Each row is where one point has got to under a steady rotation. How many ticks took it there?
The counts run from 0 to 791.
[ 95 172 140 132 134 110  79 160 141 101 115 107 133 125 103 122 143 122
 140 154 195 107 154 110 185 145 117 138 126 141  91 130 124 178 131 140
  98 156]
112
[ 73 146 138 136 142 112  73 159 117 130 119 107 166 141 121 139 148 131
 125 154 178 101 114  97 186 130 135 154 149 153 101 142 108 167 122 153
  95 156]
138
[ 82 160 126 152 138 110  83 152 191  88 114 133 164 131 136 137 167 146
 123 158 171 133 136 124 144 133 128 119 114 142 106 135 112 168 179 140
 104 149]
71
[ 79 168 122 139 141  99  99 161 153  97 125 132 136 120 130 140 140 120
 145 158 182 105 142 101 170 134 130 126 160 131  83 129 129 177 150  99
  86 160]
246
[ 84 170 145 127 126 116  81 140 145 122 124 102 158 126 106 134 156 125
 129 150 179 114 133 120 195 149 112 142 124 174  96 131 120 173 137 156
  98 160]
350
[ 70 142 134 138 160 104  83 180 161 109 105 103 152 147 125 123 166 151
 145 142 174 118 130 118 142 135 157 125 134 168 105 138 103 152 170 142
 100 157]
425
[ 91 127 124 123 133 123  75 150 165 132 102  97 172 144 145 141 154 144
 130 160 181  94 100  89 190 147 130 103 111 140 114 141 116 157 128 155
 112 139]
463
[ 81 127 152 115 141 105  91 139 145 137 113  98 163 149 139 146 159 135
 134 147 174 110 106  99 187 140 138 116 135 192 112 131 107 165 151 140
 102 143]
498
[ 73 167 116 142 147 109  98 149 144 102  97 125 141 120 146 135 150 140
 149 148 183  90 120  89 175 111 148 138 147 131  94 147 114 170 149 119
  96 147]
255
[100 178 116 143 127 114 102 157 193  96 106 124 150 122 127 134 168 144
 144 152 175  94 131 108 158 124 130 108 115 133  95 143 126 151 178 135
 103 156]
477
[ 98 139 140 116 131 107  81 148 178 129  93  92 157 135 138 139 166 143
 151 154 174  93 109 106 179 146 128 110 106 172 118 134 118 150 162 156
 121 143]
630
[ 92 161 121 153 139 103  91 151 185  82 120 144 158 129 138 151 157 137
 123 163 172 122 133 109 150 122 124 121 127 122 101 141 116 173 181 130
  96 158]
521
[ 79 123 129 129 149 114  69 143 178 110  97 119 170 142 161 145 165 147
 119 157 173 125 108 110 165 138 133 111 110 154 121 137 103 165 164 147
 117 133]
223
[ 67 150 111 135 161 111 100 165 165  96 105 120 136 137 145 124 148 150
 146 142 191 117 131  99 157 127 156 104 141 132  94 136 112 167 163 110
  93 144]
698
[ 68 170 131 145 144 115  85 158 125 118 102 111 151 126 124 126 154 138
 140 144 181  95 125 104 177 118 142 163 143 151  94 150 106 165 133 146
  99 155]
422
[105 129 157 126 153  95  79 184 166 111 115 103 148 151 112 141 156 131
 142 162 183 120 141 108 150 141 136 114 126 168 117 123 114 156 177 152
 102 154]
276
[ 87 145 132 117 129 119  84 142 147 140 103  89 156 135 137 135 155 138
 142 152 180  83 102  93 198 143 131 117 120 164 105 139 120 159 129 153
 110 144]
181
[ 87 171 132 133 129 103  73 161 150  98 118 115 137 119 116 132 138 113
 144 166 187 100 146 114 181 151 113 146 135 133  95 126 128 180 133 126
 100 161]
395
[122 158 145 127 124 115 102 147 161 120 133 104 155 141 103 144 150 123
 126 157 191 107 132  88 202 137 112  99 118 148  97 132 130 167 147 145
  89 150]
40
[ 71 167 125 149 146 110 113 144 159 102 129 139 161 135 132 140 158 141
 120 143 176 131 129 104 167 119 141 119 146 150  82 139 113 173 174 116
  76 153]
653
[ 86 148 124 123 132 127  97 155 142 133 131 103 157 139 120 137 138 130
 130 153 186 103 118  87 204 148 131  98 136 137  88 136 129 168 116 125
  84 150]
173
[ 75 122 144 117 147 111  63 150 159 122 119 103 165 147 134 142 153 132
 120 159 181 134 122 115 175 163 124 117 122 168 115 121 111 179 144 143
 105 143]
666
[ 81 151 128 125 141 111  94 164 183 116 113  94 147 143 124 122 172 150
 147 144 175 117 131 120 158 150 141  98 118 171 104 127 118 152 170 141
 104 153]
187
[ 81 173 126 150 133 109  97 153 176  98 124 123 155 125 115 128 168 142
 129 147 169 132 144 128 153 135 130 125 122 157  89 135 118 165 177 140
  95 163]
353
[ 93 187 136 137 120 105 112 149 153 115 132 120 143 120 113 143 153 120
 145 151 171  91 132 104 185 131 124 129 146 155  80 134 133 166 156 122
  85 170]
484
[ 83 138 148 120 134 105  82 148 168 129 101  96 161 139 137 141 170 141
 144 151 170 109 113 115 170 139 134 116 117 188 119 131 111 155 166 156
 117 145]
347
[ 91 134 140 134 150 128  85 158 128 127 123 105 164 154 114 137 142 141
 110 151 195 122 123  89 195 129 137 120 129 143  99 145 106 172 124 157
  88 143]
579
[ 66 123 144 123 151  96  90 149 163 127 119 118 166 150 148 156 162 138
 129 155 162 121 105 109 162 138 145 112 144 181 115 125 107 162 170 127
  99 150]
214
[ 74 146 130 137 153 109 108 151 168 116 118 119 163 147 137 137 167 153
 126 137 175 135 121 107 160 125 154  94 135 167  98 135 109 159 178 127
  85 149]
54
[117 158 139 134 134 107  92 147 145 102 112 121 140 126 125 149 136 117
 141 167 195  88 134  76 203 121 115 127 126 125 102 141 125 177 140 138
  97 144]
403
[ 72 157 115 137 153 110  82 170 176  89 100 110 135 125 134 115 157 149
 149 148 185 120 142 120 146 140 144 113 123 132  98 131 112 167 161 121
 107 148]
548
